[[ -5.144  15.235 -18.335  16.444   5.763  15.784]
 [  4.212   4.527   4.213 -11.095  16.427  15.518]
 [ 20.156  19.086   1.421  12.397   3.839   0.568]] | 4.527

[[ 0.095 -0.654  1.513  0.332]
 [-1.968 -0.331  0.169  0.580]
 [ 1.647 -0.463  0.078  2.092]] | -0.331

[[ 13.634 -15.486   9.574   5.039   8.405 -16.715 -17.521]
 [-17.200  10.192 -10.153   9.494  -8.443   6.767   9.365]
 [  9.718 -23.265   2.889   7.887  12.628   9.896 -15.948]] | 10.192

[[ 0.1 -1.4 -1.1 -0.2 -0.7]
 [-1.0 -0.3 -1.9  1.7 -0.4]
 [-2.3 -0.3 -1.1  0.7 -0.5]] | -0.3

[[-194.4  167.6  -63.7  109.5 -153.6   50.6 -181.9]
 [ -56.4 -151.9  -89.7   61.9  176.2 -167.7   99.4]
 [ -11.9 -133.6 -119.1   25.0  154.1 -176.6 -162.3]] | -151.9

[[ -39.1  -36.6  -24.4   -7.8 -152.8  -40.9]
 [  -2.7 -219.5  -94.6  125.2 -176.2   40.1]
 [  53.7  -70.1 -214.0  -69.6 -161.5  157.3]] | -219.5

[[-121.62   92.55  -68.46  -58.52]
 [-192.85 -162.59  -67.16   17.75]
 [-201.39  133.13  -58.52   26.84]] | -162.59
---
Q:
[[ 24.1  15.8  -7.7 -39.1 -48.3]
 [-15.7  21.2  -3.2  17.2   4.8]]
A: 17.2

Q:
[[  6.7  16.3   7.2 -23.2]
 [  2.3  17.0 -45.8   5.5]
 [-14.8  12.2  20.0 -19.9]]
A: -45.8

Q:
[[ 42.4  -1.8  24.5 -10.6  16.0   5.2 -30.9]
 [ 25.2  -2.3 -37.2 -24.3 -25.0  27.5 -12.2]]
A: 27.5

Q:
[[-51.2  19.3 -43.1 -16.0  15.6 -13.2]
 [-37.7  15.7 -32.5 -48.0  16.5 -11.9]]
A: 16.5

Q:
[[  9.5 -34.0 -53.7  -4.8  -5.4  46.9   1.6]
 [ 12.4   7.5 -10.5 -22.5  28.3  15.2 -37.8]]
A: 15.2

Q:
[[ 37.7 -15.0  21.1  29.0 -34.0]
 [  0.0   9.5   0.0  48.4 -23.8]]
A: 48.4

Q:
[[-29.2  31.3 -12.5   0.7  34.4 -27.9]
 [-16.2  51.8   0.5 -14.9  23.9   3.3]
 [  2.8   9.3  18.3  44.3   3.1   5.5]]
A: 23.9
---
[ -3.1  42.3 -11.4  57.1  55.9  -8.1] ans = 57.1

[[-45.6  37.2 -23.0  11.0  27.4  13.8]
 [  3.5 -38.0 -13.9  40.1  47.7 -30.9]
 [  3.6 -37.3 -13.8  39.9  47.6 -30.9]] ans = 11.0

[ 32.6  24.8  24.0 -43.3  -3.7 -25.5] ans = -43.3

[[ -4.0 -22.5   9.0  -4.1 -19.3  42.1]
 [ -3.0  12.6  -6.6  -9.1 -45.0  10.1]] ans = -4.1

[[-24.5  16.0  36.2 -13.5   3.4 -29.9]
 [  0.8   6.5 -14.2 -31.5  31.1 -42.8]] ans = -13.5

[[-23.3   9.6  19.6  55.4  -2.1  25.4]
 [ -2.4  11.9   7.9  44.9  -6.3  38.0]] ans = 55.4
---
[[-11.8  -6.8 -24.7 -21.1  -4.8 -10.7   5.2]
 [ -8.3   1.1 -28.1 -28.4  -0.3  -1.4  -3.7]
 [  4.4   3.7   2.3  41.0 -16.1  12.4 -28.2]] => 4.4

[[  0.2  48.7   1.0   3.3  16.8 -46.0]
 [  8.5  -6.0   6.5   4.6 -12.5  -6.0]
 [ -1.4 -11.6   3.5   4.5  21.1  17.3]] => -1.4

[[  0.1   0.9   1.1   1.0]
 [ -3.9   0.0   0.5   0.4]
 [  6.4  -4.7 -41.2 -43.7]] => 6.4

[[-26.1  -1.0   2.6  16.7  19.2  -2.5]
 [  1.6 -52.4 -13.1 -12.4  18.4  33.9]
 [  0.8  17.0 -10.9 -10.4  -5.5 -11.0]] => 0.8

[[ 31.4 -30.0  10.9  19.0 -17.2]
 [-42.6  28.1 -20.4 -23.1  10.2]
 [ 12.1  44.3  16.8  25.5  22.4]] => 12.1

[[ -3.2 -20.9 -31.8  -4.0  39.8  -6.9]
 [ 10.9  12.0  38.8  13.4 -21.5  17.1]
 [ 14.9 -11.3  45.7  -9.3   8.6   9.2]] => 14.9
---
[ 34 -46  -3 -22 -37 -49 -12] --> -49

[[ 14  16  21  11]
 [ 36  10  -6  30]
 [ -4  34  -3 -26]] --> -26

[-826  595 -464  683 -484  459] --> -826

[27 13 15  7 90] --> 7

[9012 2459 5334 4026 3693 5267 7917] --> 2459

[[557 137 305 514 522]
 [945 498 531 381 816]] --> 137
